One turn moves each row of this set onto another row. After a few examples, where does it send each row asked below?
j95: -0.80	-2.07	0.79	1.62	0.04	-1.13	1.95	2.05	-1.66	-0.60	-0.52	-2.39	0.00	-0.26	-3.08	-0.98	-0.52	2.99	-2.84
j132: 4.10	2.53	-3.04	-0.44	-4.79	-1.76	1.76	-2.38	-1.01	-0.22	-0.81	-1.21	-0.86	-4.08	0.34	0.30	-3.46	1.24	0.75
j180: 1.23	2.86	0.20	3.25	-2.78	-0.77	1.83	-1.15	-0.84	0.52	-1.92	-0.48	0.39	1.84	2.84	-2.38	-1.82	-1.26	5.71
j583: 2.39	3.29	-1.43	2.25	-4.69	1.73	3.51	3.04	-1.59	-1.31	1.17	-0.17	0.37	-3.04	-0.86	-1.13	-1.51	2.52	0.32
j169: 0.80	3.02	-1.64	-2.82	0.07	-4.00	0.47	-1.91	0.43	1.67	-1.21	-0.45	-1.17	2.75	-3.00	-2.15	-0.15	-1.24	-0.83
j783: -0.27	1.16	-4.25	1.96	0.40	-1.47	0.03	-2.86	-1.35	-4.55	-3.41	1.18	4.40	2.33	-2.44	-2.10	-0.13	1.71	0.02
j789: 2.46	2.51	-0.40	-0.21	-4.17	0.63	0.55	-2.39	-0.52	0.38	1.75	-3.33	0.39	-3.91	1.26	0.58	-3.04	-1.32	0.95
j165: 3.60	2.92	1.86	-0.63	-0.65	-0.97	-1.58	-1.50	1.79	-3.76	-2.05	-1.08	-2.19	-0.50	1.53	1.02	1.71	3.34	1.38
j275: -0.58	2.30	-0.64	-3.41	-1.79	-3.20	-0.17	-0.97	-0.10	1.32	0.24	-0.23	0.50	2.56	-2.78	-3.02	0.28	-1.64	-0.26
j931: 3.13	-0.45	0.64	4.76	-0.14	-0.50	3.26	-1.66	1.66	-2.93	2.85	-1.17	2.47	0.58	-3.44	-2.53	-3.23	0.53	-1.62
j673: 2.82	-0.95	-1.00	-2.34	-2.00	1.46	-2.16	1.11	0.52	-5.95	-1.49	-3.90	0.78	-0.78	1.02	0.10	-0.67	-1.10	-0.56
j105: 2.29	-1.34	-0.84	0.28	-3.35	0.44	3.45	-1.71	-3.94	-3.21	-1.56	0.27	0.80	3.14	0.21	-0.89	-3.99	-0.95	-2.03
j24: -0.13	0.59	-1.13	2.69	1.46	-4.75	-1.21	-0.82	-0.45	-3.84	1.34	2.72	2.54	1.03	-1.79	-0.56	0.54	-0.81	2.73
j307: 3.97	3.65	-2.18	2.87	-2.54	3.31	4.40	0.80	-0.16	-0.88	-0.38	-2.43	-0.45	-1.07	-0.35	0.25	-3.03	0.28	-1.07
j446: 1.49	-0.71	-0.37	-1.21	-5.78	-0.63	2.80	-1.29	-0.46	-3.01	-0.18	2.56	1.50	-1.30	-1.43	-4.05	-2.66	1.17	3.77
j542: 1.26	-1.12	2.08	3.91	-0.79	-2.64	0.02	-2.53	0.63	-1.61	1.66	-2.69	2.61	-1.14	-2.62	-3.24	-1.72	1.13	-2.38
j147: 2.95	1.57	0.58	0.16	-5.36	-1.38	0.14	-0.99	-1.31	-0.42	0.12	-3.42	-0.93	-3.57	-0.22	1.67	-1.04	1.11	-1.68
j263: 2.49	-1.15	-3.63	-2.48	-1.53	-1.69	-0.54	2.35	-0.56	-6.14	-1.67	-1.21	0.18	-2.63	0.23	-0.97	-1.87	0.89	1.27
j915: 4.96	3.51	0.02	3.12	1.06	-0.65	0.45	-3.37	3.10	-4.81	-0.51	-0.82	0.95	0.60	-0.72	-0.86	-0.24	4.08	-1.58
j618: 2.36	1.77	2.33	0.75	-3.22	-1.35	-0.30	1.01	-3.55	-4.44	-0.02	2.65	-0.95	0.71	2.88	-2.03	-0.70	-0.48	2.34
j899: 1.02	1.01	0.78	4.74	-0.94	-1.18	-1.57	-1.40	-0.75	-4.72	-3.14	-0.02	2.48	2.89	-2.72	-2.38	1.26	-1.91	-0.07
j844: 1.48	2.44	-0.12	2.20	-1.45	-1.03	-0.92	-4.77	1.63	-1.93	1.79	0.52	3.79	-2.28	0.76	-5.15	-2.01	1.23	2.03
j232: 1.52	4.82	-0.15	-2.51	0.99	-0.71	1.40	0.96	-1.18	-2.89	-0.87	-2.10	-0.20	4.17	-4.23	-3.07	0.08	0.40	0.21
j280: -0.85	2.25	-1.97	3.89	3.37	-2.20	-1.01	-0.93	-1.12	-3.45	0.25	0.47	2.88	1.24	-0.94	-1.80	-0.23	-1.93	3.03
j49: 2.99	-0.69	-2.97	-1.55	-1.33	0.73	0.22	1.16	0.61	-5.23	-0.74	-2.70	0.29	-1.73	0.76	-1.31	-3.59	-3.64	2.05
j865: 0.83	1.63	-2.54	2.15	-0.37	-3.56	2.59	-0.61	-2.23	0.43	-3.04	-1.12	-0.43	1.40	1.37	1.21	-0.83	4.45	1.84
j806: 3.57	3.37	-2.50	1.93	0.89	-0.61	2.27	-1.61	1.63	-1.47	-5.10	0.43	-2.91	-1.02	0.67	-2.43	-2.59	1.60	1.76
j670: 1.28	-1.26	-5.13	1.49	-2.99	-0.25	2.38	2.36	3.46	0.02	-3.80	-1.37	1.38	-0.51	-0.26	-1.26	-0.52	-0.08	0.71
j883: 0.61	4.30	-0.83	-3.56	-1.24	-2.62	-1.04	-2.40	0.81	1.15	-0.97	0.60	-0.05	2.70	-1.85	-2.88	0.50	-1.59	0.68
j134: 0.06	-0.84	-1.80	1.96	-3.58	-0.51	-0.78	4.00	2.75	-0.41	-1.81	-1.66	1.28	-1.16	0.36	-1.35	1.88	0.43	1.31
j163: -0.19	-0.78	1.17	2.09	-4.43	0.34	1.99	-1.49	-2.26	0.45	-2.06	-3.18	2.83	3.74	0.43	-0.10	0.04	1.23	-0.19
j725: 2.67	2.44	0.16	2.34	-1.71	-0.76	1.30	-1.90	1.36	-4.53	2.57	2.58	3.30	-1.19	-0.95	-4.37	-1.44	3.39	2.30
j310: 2.06	2.29	-1.13	-0.40	2.31	-0.20	0.94	-1.82	-2.85	-3.22	-0.53	-0.76	-0.93	1.99	3.52	2.23	-2.35	1.32	-0.63
j16: 2.41	0.20	-0.64	3.84	-1.30	-2.82	-0.12	-2.96	0.91	-4.09	-2.70	1.76	1.92	3.07	-2.93	-1.16	-0.42	-3.84	0.78
j611: 3.00	5.43	-0.60	1.33	-2.95	3.91	1.57	0.86	-0.38	-1.55	0.25	-2.31	0.46	-1.78	1.25	0.55	0.11	3.19	-0.29
j878: 0.16	0.72	-4.18	0.94	-1.07	1.38	0.03	1.33	3.96	-0.03	-1.83	-2.50	2.08	-0.67	2.62	-0.35	0.55	-0.08	2.05
j435: 4.15	2.15	-1.51	3.33	0.30	-3.68	-0.15	-4.57	1.97	-2.65	-2.48	-1.09	0.46	-1.82	-1.00	-2.57	-1.71	3.54	-1.47
j599: 1.68	-1.94	-0.38	0.16	1.28	0.37	3.49	-2.51	0.64	-1.10	1.13	-3.81	0.52	1.42	-1.25	1.37	-3.97	-1.32	-0.60
j929: 0.22	1.19	-2.65	0.63	0.22	-1.49	-1.55	-4.75	0.18	-4.33	-1.25	1.12	4.85	3.17	-1.26	0.58	0.82	0.58	0.19
j685: 1.84	5.52	-0.93	-2.89	-0.52	-1.07	1.45	0.88	-1.20	-2.92	-1.48	-0.25	0.02	3.44	-3.94	-4.30	-0.59	0.49	1.74
j388: 1.26	4.65	-0.56	-2.71	-0.06	0.24	2.27	0.48	-1.26	-2.18	0.31	-1.61	1.18	4.11	-4.30	-4.14	-1.42	-1.06	1.10
j408: -0.62	1.86	1.33	-0.19	-3.27	3.90	0.13	-2.23	0.66	-1.18	0.58	-0.84	3.26	0.04	1.74	-4.29	-0.89	-0.11	2.52

j542 moves to -> j725
j806 moves to -> j599
Where do these go?
j232 moves to -> j275
j783 moves to -> j16
j670 moves to -> j49
j583 moves to -> j132
j618 moves to -> j865

One turn moves each row of this set onto another row. After a few examples, where does it send each row asked below?
j623: 1.03	-0.84	0.50	-2.50	0.39	-1.98	4.12	2.22	-0.89	-3.90	-0.52	-2.36	-0.34	6.00	-3.21
j938: -4.74	2.76	0.51	-0.77	-0.05	1.52	-2.05	4.29	-0.60	-2.00	1.56	-0.43	-0.65	2.14	1.09
j837: -4.74	-0.70	-0.71	-1.69	2.65	0.66	3.93	-3.91	0.52	0.37	0.51	-2.76	0.06	3.76	2.31
j684: -6.16	-2.69	-1.93	-2.82	2.84	-0.83	1.85	-2.14	-0.62	-1.42	-1.05	-4.56	-0.28	3.13	2.45
j999: 1.40	0.47	0.78	-1.24	-1.95	-0.45	3.77	0.96	1.63	-0.15	-0.12	-3.56	-0.39	2.40	-4.07
j294: 0.53	-0.83	1.29	-1.00	-2.28	-1.67	3.85	1.63	1.60	-0.02	-1.03	-4.20	0.10	2.32	-4.09
j319: -4.19	0.26	-1.96	-1.71	3.03	1.62	2.72	-3.55	0.49	-2.00	0.62	-3.50	-0.64	3.44	2.77
j587: 1.57	1.54	0.11	-1.68	-1.96	-0.65	2.69	0.62	1.14	-1.45	-0.10	-4.43	-1.21	2.65	-4.00
j635: -2.83	-0.34	-0.18	-3.07	0.90	-0.52	0.89	0.49	0.35	1.99	1.62	-1.05	0.97	3.55	5.50
j909: 0.13	-1.22	0.83	-0.85	-2.39	-1.89	3.28	2.56	1.67	-1.44	-1.85	-5.14	0.12	2.06	-3.68
j904: -6.11	3.42	-0.66	-1.78	-1.42	2.01	4.97	1.64	0.82	-2.45	4.56	-4.15	-0.20	3.29	-0.35
j560: -8.14	0.90	-0.71	-4.12	-1.45	-1.51	3.14	2.11	-1.29	-1.12	3.42	-5.20	-0.21	3.57	-1.22
j29: 1.04	-1.50	0.77	-2.24	0.64	-0.99	4.88	2.64	-0.31	-3.17	-0.25	-1.53	0.09	5.37	-3.18
j948: 1.06	0.97	-0.27	-2.87	-1.85	-1.72	1.55	1.02	0.03	-1.52	-0.44	-5.14	-1.36	2.58	-4.32
j404: -7.87	1.42	0.07	-1.15	-2.24	-0.69	4.77	2.87	0.95	-3.72	1.89	-6.07	0.81	3.64	-0.13
j258: 1.43	-0.77	0.52	-1.99	0.48	-1.12	4.58	2.34	-0.30	-3.97	-0.19	-2.03	-0.24	5.58	-3.04
j225: -5.20	-0.27	-2.31	-2.07	2.78	0.08	1.69	-3.00	-0.35	-3.02	-0.64	-4.90	-0.95	3.59	2.75
j813: -5.27	-2.61	-1.42	-0.08	2.57	1.74	3.81	-1.42	1.74	-2.38	-1.08	-3.97	0.68	2.59	3.10
j337: -6.88	0.51	2.26	-0.18	-1.12	-2.04	-1.05	4.63	-0.79	-0.41	-0.67	-1.37	0.74	3.17	0.52
j441: -7.50	-0.39	-1.13	-3.63	-1.03	1.02	4.06	3.46	-0.15	-0.67	4.35	-3.75	0.19	2.29	-0.93
j172: 0.51	-1.49	-0.21	-1.17	-1.79	-0.52	2.49	3.34	1.74	-2.42	-1.44	-5.03	-0.32	1.30	-3.59
j945: -5.79	0.46	2.65	0.27	-0.90	0.06	0.38	4.42	0.28	0.92	0.64	0.41	1.18	2.34	0.80
j940: -6.12	2.30	1.28	0.03	-0.90	-0.81	-2.01	4.69	-0.61	-3.20	-0.40	-2.39	-0.22	2.95	1.21
j173: -5.64	-1.26	-0.46	0.48	1.77	-0.14	4.17	-2.68	1.48	-2.53	-1.73	-4.69	0.76	3.70	3.11
j290: -4.41	-1.11	0.32	-2.65	0.11	-3.53	0.28	0.93	-0.17	0.30	-0.70	-3.16	1.21	4.33	5.51
j912: -5.04	2.39	1.46	-1.93	-0.17	0.25	-1.25	3.14	-1.37	0.83	2.08	0.40	-0.35	3.02	0.15
j977: -4.74	3.22	2.43	1.75	-1.09	1.39	0.54	3.76	1.03	-1.12	0.98	0.18	0.63	3.01	1.27
j361: -7.02	1.23	0.35	-2.38	-1.54	0.79	5.87	1.70	0.57	0.36	4.38	-3.11	0.71	3.40	-0.91
j56: 0.51	-0.86	-0.69	-3.62	-1.35	-1.56	1.37	1.99	0.00	-0.79	-0.30	-4.67	-1.12	1.74	-4.39
j539: -7.21	3.49	-0.83	-2.37	-1.76	-0.40	3.35	1.40	-0.36	-3.59	3.37	-5.93	-0.65	4.09	-0.54
j903: 0.72	-1.58	-0.91	-2.72	-1.16	-0.20	1.76	3.04	0.86	-1.30	-0.34	-4.39	-0.69	0.97	-3.89
j717: -5.63	-1.06	0.07	-0.82	1.93	-1.10	4.31	-3.75	0.57	-0.26	-1.06	-3.88	0.63	4.36	2.48
j287: 0.74	-2.12	0.81	-2.41	0.39	-1.78	4.70	2.75	-0.65	-3.24	-0.70	-1.97	0.10	5.40	-3.36
j911: 0.98	-1.48	0.37	-3.18	0.74	-1.78	4.05	2.49	-1.13	-3.06	-0.29	-1.90	-0.32	5.77	-3.47
j271: -5.14	4.48	2.81	1.33	-1.57	-0.96	-0.25	2.36	-0.19	-1.93	0.22	-1.36	0.25	4.31	1.00
j741: -5.77	-3.65	-1.80	-1.98	3.00	1.07	2.96	-1.28	0.58	-0.80	-0.44	-3.50	0.38	2.26	2.70
j94: 0.66	-1.93	0.46	-2.37	0.44	-1.85	4.19	3.04	-0.60	-4.10	-0.78	-2.50	0.04	5.54	-3.18
j510: -3.42	0.97	-0.64	-1.40	0.13	-2.04	-0.25	1.03	0.73	-2.88	-0.75	-4.19	0.67	4.27	6.36
j499: -3.95	0.13	0.75	-2.63	-0.01	-3.57	0.71	-0.25	-0.25	0.86	-0.25	-3.08	1.13	4.97	5.54
j833: -7.01	0.81	-1.20	-1.50	-1.44	2.24	4.41	3.78	1.40	-3.17	3.60	-4.56	0.40	2.13	-0.20
j336: -2.03	0.85	-1.29	-1.65	0.93	1.14	0.45	1.18	1.48	-1.37	1.17	-2.12	0.50	3.18	6.50
j174: -3.34	-1.69	0.09	-2.33	0.72	-0.64	1.37	1.46	1.15	1.61	0.99	-1.03	1.65	3.21	5.80
j719: 1.17	-1.59	0.01	-3.05	0.83	-0.73	4.11	3.03	-0.64	-3.60	0.07	-1.58	-0.33	5.20	-3.38
j112: -3.20	1.76	0.20	-0.62	-0.19	-2.10	0.58	0.15	1.18	-2.22	-0.71	-3.84	0.86	4.87	6.37
j381: -2.09	0.61	-0.41	-0.64	0.55	1.11	1.45	1.33	2.37	-1.26	0.80	-2.01	1.13	3.26	6.51
j467: -8.34	0.81	0.92	-1.95	-2.22	-1.90	5.44	2.07	0.03	-0.50	2.70	-4.81	1.01	4.08	-0.98
j713: 0.96	-1.55	0.02	-2.61	0.71	-0.86	4.01	3.11	-0.46	-4.51	-0.39	-2.22	-0.33	5.23	-3.10
j21: -5.68	3.59	2.57	-0.95	-0.92	-2.20	-1.01	1.96	-1.67	0.49	0.74	-0.79	-0.18	4.50	0.06

j911 moves to -> j719
j294 moves to -> j999
Where do these go?
j717 moves to -> j837
j499 moves to -> j635
j361 moves to -> j904
j912 moves to -> j938

